In the data rows, zero lies at 4.5, halfway between 4 and 5.
Some points, each followed by its number:
[0 2 8 4 6 8 2 6 5 1 3 2 8 4 4 6 4 6 4 4 4 2 6 4 3 4 3 3 5 7 4 6 8] 0
[7 9 4 2 5 3 6 1 4 9 9 5 4 4 5 2 7 3 5 2 5 3 5 3 7 4 6 3 4 4 4 4 5] 1
[3 8 5 3 7 2 4 2 4 6 9 7 5 2 7 2 8 4 5 4 4 5 2 5 5 4 6 2 4 2 6 1 7] 2
[5 9 3 4 7 3 7 6 3 2 2 5 8 3 3 7 1 5 5 5 5 2 7 3 3 5 2 3 7 7 2 8 3] 3
[0 0 8 6 1 6 1 6 6 5 4 4 7 4 5 4 7 4 3 4 3 5 5 5 6 3 4 5 6 7 7 4 5] 4
[8 2 2 3 6 3 6 2 5 5 6 2 2 3 8 5 9 5 5 2 5 6 5 3 7 3 7 4 3 4 4 3 6] 5
[0 0 5 4 6 7 4 7 7 3 3 4 8 3 3 6 3 4 5 5 5 4 6 4 5 5 4 3 8 7 4 6 3] 6
[2 4 8 5 7 6 9 8 4 3 3 6 4 5 1 6 1 5 3 5 2 5 4 4 2 7 1 5 6 4 4 6 4] 7
[9 2 2 6 1 3 1 3 5 4 7 5 6 4 7 4 6 5 4 4 5 4 4 5 6 0 4 3 2 6 5 4 5] 8
[6 8 6 3 5 3 7 6 3 2 1 5 8 4 3 9 1 6 4 3 4 3 5 4 2 7 3 6 7 5 3 8 4] 9
New points follow, each followed by the numbers of its two nearest points above, smallest number first.
[1 3 9 6 6 6 2 7 5 3 1 4 3 7 0 7 0 4 6 5 5 5 4 5 2 9 4 5 6 3 4 6 3] 6 7
[2 0 0 7 5 7 3 5 7 5 3 4 4 6 1 6 1 3 6 5 7 4 6 5 4 7 6 3 7 4 2 6 3] 6 7
[7 0 0 8 3 5 5 2 6 6 8 2 0 5 3 4 4 3 4 5 3 7 5 4 4 7 5 6 5 4 6 4 6] 5 8
[0 6 9 4 7 4 7 8 4 3 1 4 4 6 2 7 1 6 2 5 3 4 4 3 3 8 2 5 7 5 4 6 5] 7 9
[5 0 5 8 0 6 0 4 7 7 7 4 6 4 3 2 6 4 4 5 1 4 5 6 4 6 4 4 5 4 6 3 6] 4 8
[2 8 5 3 6 3 6 6 3 3 0 5 7 6 3 8 2 6 4 5 4 4 5 4 2 7 2 5 6 6 3 7 6] 3 9
[1 5 4 4 5 9 3 6 4 6 2 6 6 5 2 5 5 4 6 6 6 6 6 7 0 3 3 5 4 6 3 5 1] 6 7
[0 9 5 5 7 5 4 6 5 0 1 4 9 4 3 7 2 5 5 3 5 4 7 3 4 5 3 4 6 7 3 8 4] 3 9
[0 2 9 6 4 7 6 7 4 5 4 6 4 7 2 5 1 5 4 6 5 6 3 6 4 4 3 6 4 5 4 5 1] 6 7
[5 9 0 3 7 3 6 4 4 5 9 5 3 3 7 3 9 4 3 4 3 5 3 4 5 5 6 4 4 2 5 2 7] 1 2
[0 9 6 6 5 5 2 5 4 4 0 4 6 6 3 7 1 4 6 5 7 2 6 4 4 5 6 4 6 5 3 6 2] 3 9
[2 9 5 3 6 5 4 6 4 4 1 4 9 5 3 7 0 5 4 5 6 2 7 5 3 3 4 5 5 6 3 6 1] 3 9
[6 5 2 2 3 4 6 2 5 7 9 6 0 3 5 1 7 4 6 5 7 5 4 5 5 5 7 4 4 1 4 4 5] 1 2
[3 7 9 7 3 5 5 3 3 6 4 4 1 9 3 3 1 4 5 7 6 6 4 5 4 4 5 7 2 3 5 3 2] 1 7
[9 1 0 4 4 4 6 1 6 6 8 3 0 3 5 3 8 3 6 5 6 4 5 3 6 6 7 3 5 3 4 5 5] 1 5
[0 1 4 7 1 5 4 6 4 6 4 7 1 5 6 2 5 4 5 6 5 8 4 6 6 3 4 7 4 5 7 2 1] 4 8
[3 6 6 2 7 4 9 3 4 4 9 5 1 1 7 3 8 5 4 4 4 4 3 3 4 6 7 5 5 2 6 3 6] 1 2
[9 4 1 2 6 3 6 2 4 5 8 5 0 3 7 3 8 4 5 4 5 4 3 4 7 4 7 5 3 2 5 3 5] 1 5
[9 0 0 6 3 4 4 3 5 5 7 4 5 5 6 4 6 3 4 5 5 5 5 5 7 2 5 4 3 5 4 4 2] 5 8
[4 4 9 8 4 8 0 3 5 4 2 2 0 7 3 4 4 4 5 5 5 6 5 5 3 6 5 6 4 4 6 4 6] 0 4
[0 5 7 6 4 5 4 5 4 5 3 4 5 8 3 5 2 4 5 6 7 4 4 6 5 3 5 6 4 5 5 5 0] 4 6
